In the data rows, 128 means zero.
One hidden rule gives every row of this table a label. Here are some rows, each with its label.
np.array([0, 15, 104, 135, 142, 170, 96, 25, 139, 204, 76, 108, 97, 80, 195, 41, 115, 255,
          96, 246, 228, 106, 95, 148, 136, 81, 124, 202, 139, 169, 167, 152, 181, 102, 156, 86,
          240, 238, 101, 144, 248, 32, 144, 118]) 1
np.array([199, 102, 118, 169, 92, 96, 134, 95, 113, 110, 175, 117, 139, 196, 94, 190, 130, 0,
          125, 82, 54, 175, 152, 111, 139, 174, 96, 152, 135, 117, 65, 73, 197, 132, 120, 5,
          73, 31, 186, 65, 215, 87, 255, 174]) 2
np.array([141, 144, 172, 207, 125, 147, 113, 157, 95, 99, 202, 139, 108, 103, 87, 167, 157, 43,
          108, 55, 146, 0, 131, 153, 88, 169, 187, 192, 116, 151, 156, 153, 74, 113, 130, 197,
          106, 190, 115, 107, 13, 188, 97, 76]) 1
np.array([205, 83, 137, 240, 99, 165, 86, 67, 27, 169, 136, 131, 102, 78, 98, 175, 150, 255,
          88, 185, 151, 2, 107, 133, 161, 99, 193, 232, 108, 132, 175, 141, 149, 112, 150, 187,
          145, 172, 101, 115, 47, 151, 91, 124]) 1
np.array([177, 124, 141, 157, 142, 123, 114, 147, 154, 86, 137, 140, 119, 107, 109, 132, 165, 227,
          139, 81, 172, 118, 135, 149, 114, 137, 199, 129, 130, 148, 142, 157, 94, 119, 173, 230,
          62, 138, 129, 118, 97, 167, 108, 104]) 1
np.array([70, 118, 96, 180, 82, 152, 98, 34, 24, 138, 181, 121, 77, 121, 255, 141, 96, 84,
          100, 89, 115, 72, 125, 158, 153, 192, 111, 221, 134, 150, 115, 117, 218, 76, 161, 54,
          76, 163, 109, 108, 85, 59, 255, 119]) 1
np.array([199, 135, 98, 142, 116, 126, 123, 21, 0, 116, 106, 108, 125, 134, 191, 119, 111, 64,
          165, 200, 97, 55, 125, 116, 148, 242, 62, 217, 165, 137, 81, 87, 186, 103, 108, 32,
          119, 75, 131, 94, 158, 45, 255, 139]) 2
np.array([27, 104, 143, 132, 120, 155, 105, 128, 122, 192, 101, 143, 125, 102, 92, 170, 118, 255,
          115, 0, 148, 53, 114, 132, 114, 106, 143, 116, 139, 145, 164, 168, 112, 119, 142, 239,
          176, 169, 118, 143, 83, 140, 158, 101]) 1
np.array([47, 122, 99, 179, 142, 103, 126, 64, 246, 144, 40, 140, 155, 87, 116, 60, 110, 161,
          122, 214, 151, 83, 95, 131, 131, 163, 127, 130, 106, 116, 96, 145, 109, 132, 117, 135,
          157, 122, 112, 176, 222, 140, 55, 155]) 2
np.array([168, 193, 163, 46, 197, 107, 139, 255, 219, 128, 114, 161, 183, 130, 95, 97, 172, 187,
          129, 0, 145, 195, 133, 117, 116, 52, 229, 103, 119, 71, 194, 172, 131, 128, 101, 255,
          102, 99, 147, 197, 59, 228, 74, 105]) 3
np.array([184, 84, 134, 89, 135, 99, 121, 62, 112, 139, 153, 105, 100, 134, 177, 121, 118, 255,
          122, 122, 151, 76, 156, 147, 117, 94, 138, 77, 113, 104, 115, 118, 90, 139, 139, 195,
          124, 163, 124, 121, 74, 92, 213, 121]) 0
np.array([189, 73, 132, 111, 133, 154, 137, 127, 88, 190, 90, 136, 126, 101, 153, 88, 123, 228,
          123, 123, 152, 56, 103, 140, 146, 115, 120, 162, 131, 133, 136, 156, 111, 128, 161, 255,
          149, 214, 115, 145, 121, 139, 135, 119]) 2
np.array([236, 216, 180, 211, 155, 102, 132, 153, 161, 118, 162, 140, 100, 135, 0, 237, 123, 56,
          158, 0, 111, 89, 150, 150, 105, 108, 199, 178, 120, 132, 163, 172, 126, 112, 139, 89,
          19, 96, 131, 121, 46, 160, 211, 66]) 3
np.array([108, 108, 120, 117, 93, 146, 145, 94, 0, 103, 177, 114, 113, 161, 1, 139, 141, 0,
          158, 73, 103, 166, 155, 132, 137, 255, 106, 93, 158, 115, 118, 83, 191, 134, 76, 49,
          13, 118, 144, 90, 127, 136, 193, 135]) 2
np.array([163, 159, 147, 73, 130, 99, 140, 206, 94, 178, 116, 149, 159, 132, 199, 58, 135, 151,
          115, 232, 170, 58, 131, 108, 122, 109, 110, 121, 124, 102, 198, 164, 119, 129, 97, 158,
          159, 78, 138, 132, 20, 155, 103, 146]) 2
np.array([0, 78, 106, 75, 99, 139, 97, 152, 224, 255, 30, 139, 148, 57, 208, 19, 100, 248,
          76, 255, 196, 255, 84, 122, 136, 23, 36, 69, 140, 61, 148, 113, 99, 105, 148, 221,
          205, 199, 99, 175, 240, 107, 79, 158]) 1
np.array([151, 171, 127, 126, 136, 109, 121, 61, 104, 167, 59, 120, 129, 79, 114, 113, 124, 19,
          143, 237, 137, 104, 119, 95, 148, 169, 126, 100, 129, 119, 105, 103, 123, 145, 155, 179,
          255, 108, 120, 138, 183, 66, 44, 124]) 1
np.array([207, 120, 171, 185, 207, 132, 115, 255, 195, 108, 171, 157, 107, 118, 84, 147, 160, 176,
          132, 65, 111, 50, 145, 133, 90, 109, 197, 165, 101, 167, 149, 199, 75, 132, 114, 255,
          126, 136, 114, 123, 100, 154, 126, 100]) 0
np.array([204, 147, 119, 57, 101, 105, 112, 145, 127, 130, 144, 102, 134, 166, 49, 119, 141, 0,
          147, 76, 117, 119, 131, 134, 138, 184, 90, 184, 131, 132, 78, 105, 144, 114, 131, 55,
          117, 122, 161, 89, 64, 120, 174, 146]) 2
np.array([119, 84, 114, 86, 136, 127, 131, 82, 105, 139, 137, 138, 129, 166, 125, 122, 124, 28,
          149, 105, 111, 195, 148, 135, 155, 145, 72, 117, 154, 82, 113, 102, 205, 134, 89, 77,
          106, 79, 139, 124, 233, 142, 170, 130]) 2
np.array([102, 124, 113, 81, 129, 114, 142, 87, 172, 172, 61, 131, 127, 129, 233, 127, 112, 98,
          127, 255, 138, 223, 143, 123, 150, 212, 107, 50, 124, 95, 113, 81, 85, 117, 95, 116,
          158, 40, 140, 120, 115, 57, 250, 151]) 3
np.array([139, 226, 158, 60, 169, 129, 137, 229, 140, 98, 161, 121, 139, 140, 0, 178, 155, 181,
          163, 0, 117, 144, 155, 142, 131, 73, 110, 116, 93, 125, 114, 136, 75, 157, 110, 137,
          24, 52, 133, 119, 90, 190, 136, 125]) 2
np.array([176, 179, 144, 159, 100, 131, 156, 90, 128, 118, 153, 132, 99, 177, 199, 166, 124, 58,
          154, 97, 100, 121, 148, 114, 137, 137, 95, 118, 123, 148, 129, 119, 202, 142, 109, 73,
          32, 104, 143, 87, 130, 147, 147, 132]) 2
np.array([90, 81, 135, 111, 127, 139, 144, 104, 186, 209, 106, 140, 138, 104, 65, 104, 124, 193,
          112, 160, 154, 107, 115, 123, 126, 85, 53, 91, 137, 161, 159, 149, 120, 112, 158, 243,
          159, 140, 130, 141, 112, 132, 103, 125]) 2
np.array([35, 130, 106, 88, 91, 97, 183, 54, 110, 106, 83, 109, 156, 145, 73, 157, 129, 0,
          113, 179, 137, 255, 116, 84, 126, 148, 58, 113, 139, 54, 90, 116, 173, 144, 89, 3,
          100, 91, 138, 124, 168, 114, 166, 147]) 2
np.array([139, 98, 110, 254, 96, 150, 119, 93, 17, 95, 155, 92, 98, 126, 250, 179, 102, 54,
          128, 203, 123, 131, 116, 159, 151, 194, 82, 253, 153, 169, 98, 138, 173, 89, 133, 76,
          70, 147, 116, 90, 18, 83, 206, 129]) 1
np.array([80, 163, 114, 86, 130, 125, 136, 144, 142, 156, 105, 122, 167, 110, 89, 92, 146, 144,
          117, 244, 97, 191, 122, 121, 107, 63, 139, 82, 144, 91, 156, 126, 154, 105, 125, 198,
          142, 164, 107, 135, 79, 102, 19, 133]) 2
np.array([137, 126, 138, 213, 93, 152, 100, 27, 52, 112, 41, 142, 86, 90, 100, 130, 117, 176,
          95, 255, 151, 8, 79, 121, 123, 167, 118, 145, 133, 111, 166, 141, 145, 63, 173, 142,
          166, 190, 105, 154, 90, 74, 187, 117]) 1
np.array([146, 133, 159, 117, 123, 112, 138, 202, 163, 61, 144, 129, 125, 129, 106, 148, 169, 57,
          160, 96, 137, 137, 134, 147, 135, 133, 158, 113, 125, 105, 127, 151, 110, 133, 136, 127,
          96, 74, 124, 146, 136, 143, 128, 104]) 2
np.array([173, 105, 117, 141, 133, 155, 105, 210, 117, 157, 80, 125, 134, 129, 65, 122, 120, 187,
          140, 102, 159, 46, 148, 115, 102, 93, 131, 123, 94, 114, 152, 158, 61, 131, 92, 212,
          166, 102, 129, 195, 149, 101, 0, 98]) 1
np.array([142, 56, 147, 255, 155, 177, 94, 75, 91, 78, 173, 142, 74, 102, 229, 198, 148, 240,
          116, 147, 133, 0, 126, 194, 104, 157, 184, 255, 157, 213, 164, 156, 89, 65, 200, 237,
          182, 214, 99, 103, 0, 76, 168, 61]) 1
np.array([218, 158, 127, 255, 182, 118, 137, 255, 129, 65, 108, 151, 124, 153, 69, 189, 179, 112,
          137, 0, 120, 170, 146, 148, 127, 141, 140, 120, 107, 109, 137, 167, 133, 139, 146, 247,
          160, 157, 96, 100, 30, 210, 62, 119]) 1
np.array([107, 110, 123, 244, 158, 149, 105, 68, 1, 120, 113, 109, 91, 101, 139, 158, 115, 188,
          119, 114, 116, 106, 101, 133, 104, 177, 102, 122, 141, 188, 118, 108, 101, 113, 171, 137,
          205, 156, 100, 134, 95, 119, 200, 141]) 1
np.array([236, 148, 121, 193, 151, 142, 105, 133, 17, 23, 203, 111, 116, 121, 221, 218, 118, 0,
          141, 79, 63, 68, 157, 139, 155, 183, 111, 214, 120, 154, 105, 111, 163, 99, 149, 0,
          54, 101, 134, 88, 2, 94, 239, 128]) 2
np.array([22, 26, 125, 118, 112, 149, 101, 92, 100, 172, 90, 138, 155, 87, 227, 74, 103, 198,
          96, 255, 178, 73, 90, 113, 134, 74, 78, 125, 136, 105, 115, 111, 121, 145, 194, 82,
          208, 204, 101, 149, 148, 83, 38, 148]) 0
np.array([117, 220, 112, 0, 129, 86, 139, 210, 187, 118, 108, 155, 132, 133, 55, 58, 136, 80,
          133, 124, 137, 255, 142, 77, 115, 103, 93, 9, 123, 44, 132, 146, 69, 199, 85, 183,
          101, 100, 158, 172, 188, 172, 49, 169]) 2
np.array([80, 134, 89, 179, 117, 112, 129, 119, 0, 75, 172, 115, 136, 122, 193, 51, 96, 183,
          115, 69, 109, 188, 135, 110, 141, 193, 98, 138, 139, 140, 92, 98, 131, 117, 121, 32,
          149, 119, 136, 83, 255, 95, 214, 137]) 3
np.array([114, 162, 103, 67, 145, 129, 147, 128, 215, 205, 35, 151, 155, 112, 170, 0, 156, 194,
          112, 148, 162, 185, 80, 80, 120, 33, 126, 0, 130, 81, 144, 104, 109, 157, 83, 172,
          160, 94, 104, 183, 255, 155, 47, 160]) 2
np.array([58, 49, 138, 255, 110, 179, 99, 55, 37, 123, 145, 129, 70, 88, 117, 144, 114, 237,
          72, 255, 163, 0, 107, 172, 104, 139, 133, 216, 152, 225, 238, 140, 120, 95, 222, 129,
          176, 202, 102, 108, 1, 81, 105, 91]) 1
np.array([106, 132, 120, 47, 168, 105, 167, 179, 62, 140, 149, 135, 138, 149, 145, 136, 151, 114,
          113, 59, 114, 174, 141, 129, 92, 139, 207, 138, 104, 116, 112, 151, 108, 140, 165, 164,
          78, 102, 105, 136, 113, 157, 68, 119]) 2
np.array([209, 139, 135, 95, 144, 91, 114, 255, 133, 86, 109, 149, 134, 164, 19, 143, 121, 210,
          159, 40, 84, 163, 137, 101, 108, 103, 160, 74, 131, 113, 147, 143, 143, 169, 114, 99,
          101, 73, 120, 145, 130, 79, 129, 128]) 1
np.array([29, 71, 100, 65, 84, 152, 138, 97, 126, 72, 127, 109, 118, 161, 149, 113, 102, 15,
          145, 221, 72, 193, 134, 119, 178, 255, 90, 114, 137, 119, 63, 131, 142, 146, 120, 0,
          121, 105, 150, 105, 200, 86, 255, 172]) 2
np.array([74, 129, 121, 136, 129, 151, 112, 108, 83, 147, 100, 118, 110, 134, 104, 85, 130, 175,
          120, 196, 148, 97, 125, 133, 115, 167, 159, 170, 103, 125, 114, 105, 126, 109, 148, 154,
          56, 119, 141, 126, 72, 44, 119, 130]) 2
np.array([109, 5, 161, 131, 127, 161, 108, 75, 162, 177, 66, 140, 94, 95, 187, 76, 127, 255,
          104, 165, 175, 166, 124, 140, 112, 74, 142, 193, 131, 176, 168, 96, 96, 110, 166, 233,
          150, 176, 108, 149, 185, 118, 100, 143]) 1
np.array([140, 162, 134, 86, 142, 124, 134, 162, 188, 98, 131, 153, 150, 136, 51, 111, 117, 62,
          145, 146, 150, 97, 124, 127, 114, 20, 143, 97, 126, 160, 138, 155, 115, 139, 99, 162,
          75, 109, 111, 114, 124, 162, 83, 106]) 2
np.array([248, 167, 152, 148, 214, 109, 109, 183, 83, 82, 211, 138, 79, 161, 58, 218, 171, 111,
          137, 26, 146, 26, 159, 112, 117, 92, 192, 143, 131, 161, 153, 191, 123, 140, 134, 238,
          50, 141, 129, 151, 16, 185, 141, 103]) 0
np.array([185, 174, 140, 74, 134, 121, 139, 117, 82, 94, 163, 144, 128, 111, 65, 211, 116, 86,
          136, 0, 137, 117, 147, 110, 112, 164, 159, 140, 134, 141, 114, 150, 68, 138, 124, 206,
          115, 120, 127, 105, 87, 153, 156, 107]) 2
np.array([133, 60, 129, 116, 127, 130, 89, 81, 82, 196, 78, 106, 128, 110, 200, 86, 115, 88,
          93, 197, 161, 9, 110, 138, 138, 145, 108, 190, 144, 142, 125, 116, 142, 107, 173, 96,
          170, 220, 124, 139, 93, 119, 81, 136]) 1
np.array([255, 128, 151, 98, 134, 119, 117, 217, 126, 148, 143, 136, 123, 124, 104, 115, 152, 100,
          122, 62, 103, 72, 119, 162, 110, 160, 160, 211, 110, 151, 147, 144, 92, 137, 159, 144,
          138, 102, 123, 152, 56, 155, 141, 111]) 1
np.array([149, 134, 84, 80, 37, 126, 120, 53, 18, 78, 141, 71, 107, 133, 255, 70, 117, 137,
          124, 255, 133, 75, 136, 133, 142, 190, 34, 131, 174, 177, 109, 100, 178, 125, 114, 67,
          128, 125, 136, 78, 148, 30, 255, 172]) 2
np.array([243, 185, 181, 51, 192, 125, 128, 226, 255, 79, 141, 157, 124, 150, 24, 105, 164, 167,
          137, 29, 168, 145, 116, 134, 72, 94, 166, 72, 58, 145, 208, 206, 69, 130, 51, 255,
          128, 134, 106, 165, 12, 237, 0, 96]) 1
np.array([56, 93, 105, 87, 119, 156, 132, 31, 118, 155, 75, 114, 151, 124, 218, 85, 112, 170,
          111, 135, 181, 35, 137, 120, 145, 121, 114, 87, 125, 133, 142, 110, 137, 132, 128, 76,
          208, 190, 111, 155, 79, 127, 103, 155]) 1
np.array([142, 142, 132, 89, 185, 124, 126, 192, 237, 112, 118, 142, 130, 118, 153, 141, 150, 197,
          120, 72, 179, 100, 106, 135, 103, 44, 137, 82, 130, 101, 156, 145, 83, 137, 118, 231,
          189, 127, 108, 173, 141, 164, 3, 134]) 2
np.array([95, 137, 169, 43, 168, 126, 142, 181, 156, 132, 105, 132, 132, 112, 14, 103, 147, 212,
          120, 114, 137, 107, 126, 110, 111, 56, 177, 64, 127, 116, 170, 122, 84, 116, 115, 225,
          166, 124, 143, 180, 62, 149, 0, 142]) 3
np.array([96, 76, 123, 166, 105, 90, 103, 36, 162, 127, 146, 107, 116, 104, 156, 118, 110, 88,
          116, 255, 105, 137, 135, 113, 170, 185, 132, 154, 138, 109, 104, 105, 128, 92, 121, 86,
          120, 47, 130, 99, 111, 125, 150, 139]) 2
np.array([180, 149, 135, 92, 142, 104, 114, 145, 186, 102, 116, 156, 158, 158, 50, 164, 153, 162,
          126, 13, 140, 159, 117, 149, 109, 115, 181, 84, 111, 142, 124, 125, 114, 151, 84, 220,
          109, 129, 131, 150, 115, 165, 132, 87]) 1
np.array([135, 143, 124, 27, 163, 105, 162, 127, 255, 88, 109, 129, 177, 164, 76, 89, 126, 138,
          152, 103, 142, 213, 127, 98, 124, 65, 102, 68, 121, 28, 142, 114, 37, 154, 90, 148,
          165, 104, 151, 176, 211, 160, 32, 143]) 2
np.array([222, 144, 154, 161, 168, 130, 154, 154, 207, 103, 138, 151, 95, 138, 72, 179, 148, 140,
          144, 9, 53, 43, 161, 142, 116, 129, 154, 107, 107, 110, 165, 171, 154, 130, 116, 239,
          90, 180, 93, 100, 118, 145, 96, 101]) 1
np.array([25, 71, 116, 164, 98, 126, 119, 99, 153, 145, 89, 88, 97, 95, 255, 93, 117, 241,
          123, 255, 116, 2, 106, 130, 162, 113, 110, 152, 112, 106, 156, 105, 139, 105, 149, 92,
          169, 104, 97, 152, 240, 127, 202, 138]) 2
np.array([156, 197, 143, 167, 138, 117, 139, 167, 226, 128, 192, 126, 170, 111, 123, 88, 140, 231,
          125, 76, 108, 153, 128, 121, 99, 83, 87, 86, 88, 115, 139, 142, 150, 151, 72, 172,
          172, 88, 126, 158, 113, 141, 167, 123]) 2
np.array([162, 203, 147, 182, 128, 134, 116, 156, 75, 84, 166, 123, 137, 152, 75, 239, 124, 141,
          120, 37, 134, 105, 143, 137, 119, 121, 165, 108, 111, 136, 146, 152, 116, 103, 121, 198,
          105, 156, 116, 111, 102, 176, 219, 129]) 1
Here are more rows. What is the label of each one?
np.array([255, 224, 140, 108, 97, 103, 166, 137, 198, 103, 142, 148, 144, 155, 164, 117, 149, 2,
          143, 50, 68, 184, 158, 121, 146, 146, 142, 94, 117, 154, 110, 125, 138, 164, 88, 186,
          16, 74, 140, 113, 174, 154, 180, 148]) -> 2
np.array([179, 128, 121, 51, 122, 130, 158, 183, 182, 127, 108, 112, 163, 119, 98, 52, 118, 77,
          161, 136, 135, 241, 142, 119, 146, 129, 95, 0, 136, 90, 74, 152, 127, 157, 113, 0,
          115, 72, 165, 135, 164, 193, 134, 160]) -> 2
np.array([122, 106, 132, 68, 141, 99, 117, 130, 100, 175, 114, 126, 88, 134, 110, 112, 129, 207,
          129, 134, 122, 111, 123, 168, 91, 67, 129, 108, 144, 88, 186, 173, 60, 123, 133, 142,
          130, 185, 100, 154, 90, 133, 80, 151]) -> 1
np.array([39, 108, 125, 243, 166, 163, 98, 50, 0, 154, 229, 126, 99, 111, 226, 195, 138, 117,
          116, 110, 52, 0, 132, 152, 110, 217, 172, 226, 157, 219, 209, 142, 150, 65, 213, 94,
          117, 158, 103, 94, 16, 84, 255, 106]) -> 1
np.array([144, 83, 104, 255, 135, 128, 98, 26, 69, 125, 163, 132, 62, 127, 144, 183, 94, 133,
          136, 196, 147, 110, 139, 151, 132, 255, 131, 243, 149, 134, 145, 120, 216, 110, 152, 102,
          138, 147, 141, 64, 30, 111, 193, 132]) -> 1
np.array([188, 81, 173, 255, 100, 143, 91, 48, 0, 48, 255, 111, 72, 146, 32, 190, 129, 105,
          110, 0, 63, 86, 173, 150, 103, 255, 170, 230, 122, 230, 127, 156, 219, 100, 131, 107,
          94, 163, 100, 63, 2, 80, 209, 104]) -> 1
np.array([215, 127, 122, 0, 137, 94, 158, 142, 233, 119, 138, 138, 164, 145, 124, 99, 144, 72,
          152, 56, 93, 155, 141, 102, 124, 134, 105, 43, 106, 75, 54, 114, 112, 150, 84, 62,
          9, 97, 142, 161, 106, 186, 38, 138]) -> 2
np.array([65, 106, 129, 181, 101, 131, 103, 71, 113, 175, 114, 137, 103, 92, 204, 131, 111, 159,
          102, 203, 187, 77, 109, 146, 139, 75, 192, 143, 134, 165, 137, 132, 134, 90, 146, 205,
          162, 190, 89, 134, 159, 54, 117, 117]) -> 1
np.array([248, 186, 147, 59, 126, 107, 149, 228, 165, 90, 144, 153, 179, 146, 52, 107, 151, 44,
          157, 0, 79, 255, 163, 111, 115, 167, 127, 112, 122, 40, 118, 121, 101, 178, 86, 136,
          83, 37, 159, 131, 181, 187, 124, 140]) -> 2
np.array([255, 170, 168, 121, 127, 99, 153, 225, 255, 81, 191, 156, 153, 163, 0, 151, 157, 166,
          179, 19, 93, 148, 127, 126, 101, 140, 158, 66, 114, 113, 137, 138, 125, 149, 102, 197,
          106, 107, 156, 130, 110, 224, 115, 119]) -> 2
np.array([0, 84, 113, 184, 75, 156, 102, 80, 132, 182, 99, 130, 109, 92, 255, 108, 120, 173,
          114, 255, 169, 99, 95, 125, 122, 98, 59, 142, 147, 91, 102, 100, 147, 121, 188, 78,
          255, 217, 129, 158, 156, 48, 128, 128]) -> 1
np.array([10, 63, 106, 139, 136, 161, 100, 26, 144, 153, 110, 139, 103, 102, 169, 112, 134, 211,
          95, 193, 172, 68, 127, 156, 135, 73, 117, 184, 132, 146, 209, 147, 145, 103, 177, 223,
          185, 180, 120, 124, 145, 166, 138, 109]) -> 1
np.array([123, 140, 140, 74, 137, 135, 144, 117, 80, 158, 98, 130, 160, 124, 171, 84, 129, 125,
          161, 192, 124, 165, 84, 153, 127, 44, 133, 109, 107, 146, 101, 107, 101, 142, 134, 212,
          162, 123, 125, 149, 28, 145, 93, 119]) -> 2
np.array([177, 177, 154, 59, 154, 118, 134, 204, 114, 77, 98, 153, 130, 152, 27, 165, 156, 237,
          154, 31, 134, 154, 147, 105, 120, 87, 158, 74, 119, 137, 158, 178, 100, 173, 104, 179,
          121, 120, 94, 138, 48, 169, 49, 119]) -> 2
np.array([223, 208, 140, 80, 168, 126, 162, 245, 156, 93, 120, 169, 116, 144, 0, 111, 142, 149,
          135, 58, 93, 158, 141, 117, 84, 76, 159, 97, 100, 75, 121, 135, 106, 165, 105, 231,
          101, 123, 151, 155, 71, 219, 100, 95]) -> 2
np.array([0, 35, 102, 113, 109, 174, 105, 75, 214, 225, 55, 110, 93, 57, 255, 58, 115, 255,
          50, 212, 187, 137, 82, 145, 143, 67, 116, 165, 157, 150, 190, 111, 102, 93, 152, 66,
          255, 209, 85, 153, 87, 44, 90, 101]) -> 1
np.array([188, 181, 136, 62, 105, 80, 185, 216, 105, 57, 144, 145, 135, 150, 1, 167, 147, 0,
          152, 35, 90, 137, 159, 118, 148, 190, 137, 182, 118, 85, 91, 114, 157, 140, 51, 50,
          0, 123, 152, 145, 102, 221, 255, 116]) -> 2
np.array([85, 42, 123, 165, 99, 142, 94, 37, 102, 162, 142, 109, 95, 104, 154, 149, 143, 112,
          98, 135, 108, 29, 101, 145, 128, 141, 131, 248, 148, 189, 151, 134, 128, 103, 171, 52,
          151, 216, 95, 117, 13, 69, 131, 132]) -> 1
np.array([98, 128, 136, 230, 125, 154, 112, 99, 146, 176, 134, 132, 110, 136, 207, 65, 141, 165,
          121, 119, 175, 39, 137, 135, 149, 90, 136, 126, 133, 139, 136, 138, 154, 111, 153, 241,
          105, 205, 125, 140, 59, 95, 103, 94]) -> 1
np.array([47, 108, 132, 30, 149, 121, 160, 138, 184, 121, 78, 135, 172, 126, 68, 81, 136, 186,
          131, 176, 145, 188, 125, 98, 118, 92, 127, 122, 135, 143, 96, 127, 82, 186, 80, 121,
          66, 71, 135, 165, 218, 142, 88, 146]) -> 2
np.array([57, 94, 135, 186, 111, 131, 93, 54, 68, 143, 89, 116, 108, 123, 237, 79, 124, 197,
          115, 153, 130, 162, 107, 158, 144, 121, 128, 137, 144, 204, 127, 156, 134, 96, 121, 195,
          242, 167, 114, 122, 76, 59, 107, 132]) -> 1
np.array([99, 115, 103, 137, 134, 107, 140, 108, 0, 90, 195, 100, 135, 152, 111, 154, 111, 0,
          151, 121, 61, 239, 162, 95, 162, 155, 104, 131, 147, 121, 37, 87, 217, 141, 80, 0,
          138, 60, 142, 77, 176, 94, 255, 148]) -> 2
np.array([84, 130, 77, 57, 66, 121, 160, 163, 140, 105, 104, 103, 170, 157, 211, 82, 89, 89,
          144, 217, 133, 255, 84, 93, 179, 156, 47, 76, 150, 58, 54, 82, 115, 148, 119, 0,
          149, 71, 147, 101, 157, 30, 112, 174]) -> 2
np.array([169, 148, 163, 90, 121, 139, 135, 215, 189, 155, 123, 164, 155, 100, 30, 111, 157, 105,
          132, 74, 154, 139, 141, 130, 88, 102, 173, 80, 113, 75, 119, 135, 36, 151, 87, 170,
          146, 106, 95, 137, 56, 175, 60, 125]) -> 2
np.array([76, 182, 116, 108, 119, 126, 106, 72, 255, 147, 60, 125, 140, 123, 94, 24, 126, 91,
          136, 185, 122, 174, 116, 83, 129, 68, 101, 92, 131, 95, 107, 109, 138, 138, 132, 130,
          207, 80, 118, 173, 154, 200, 135, 140]) -> 1
np.array([168, 177, 151, 0, 192, 137, 138, 205, 169, 133, 98, 149, 138, 154, 100, 180, 158, 69,
          134, 87, 93, 135, 118, 135, 92, 126, 152, 142, 90, 125, 168, 143, 139, 165, 96, 255,
          120, 98, 136, 124, 219, 244, 101, 133]) -> 2
np.array([155, 107, 117, 222, 101, 131, 100, 8, 0, 68, 243, 122, 94, 118, 172, 215, 109, 1,
          139, 135, 71, 115, 178, 152, 156, 246, 132, 255, 132, 234, 119, 105, 200, 95, 188, 0,
          85, 157, 122, 80, 0, 79, 255, 149]) -> 1
np.array([155, 111, 133, 155, 124, 134, 87, 152, 53, 141, 133, 139, 127, 159, 205, 153, 99, 75,
          140, 180, 94, 155, 138, 124, 138, 210, 118, 148, 151, 195, 143, 83, 216, 78, 169, 13,
          116, 153, 133, 75, 96, 108, 172, 150]) -> 1
np.array([49, 113, 147, 112, 154, 151, 96, 131, 148, 136, 110, 142, 96, 114, 103, 114, 120, 208,
          91, 172, 155, 55, 73, 160, 141, 36, 174, 156, 124, 138, 168, 148, 80, 103, 172, 238,
          178, 206, 86, 145, 133, 68, 72, 128]) -> 1
np.array([222, 189, 131, 71, 138, 102, 156, 205, 255, 30, 160, 134, 143, 191, 28, 133, 129, 0,
          171, 63, 92, 174, 154, 119, 105, 190, 149, 87, 126, 86, 96, 140, 169, 163, 92, 109,
          35, 6, 158, 114, 193, 205, 164, 144]) -> 2
The hidden rule looks at only part of the columns. Which column or columns, counting from 0, in order?
6 33 37
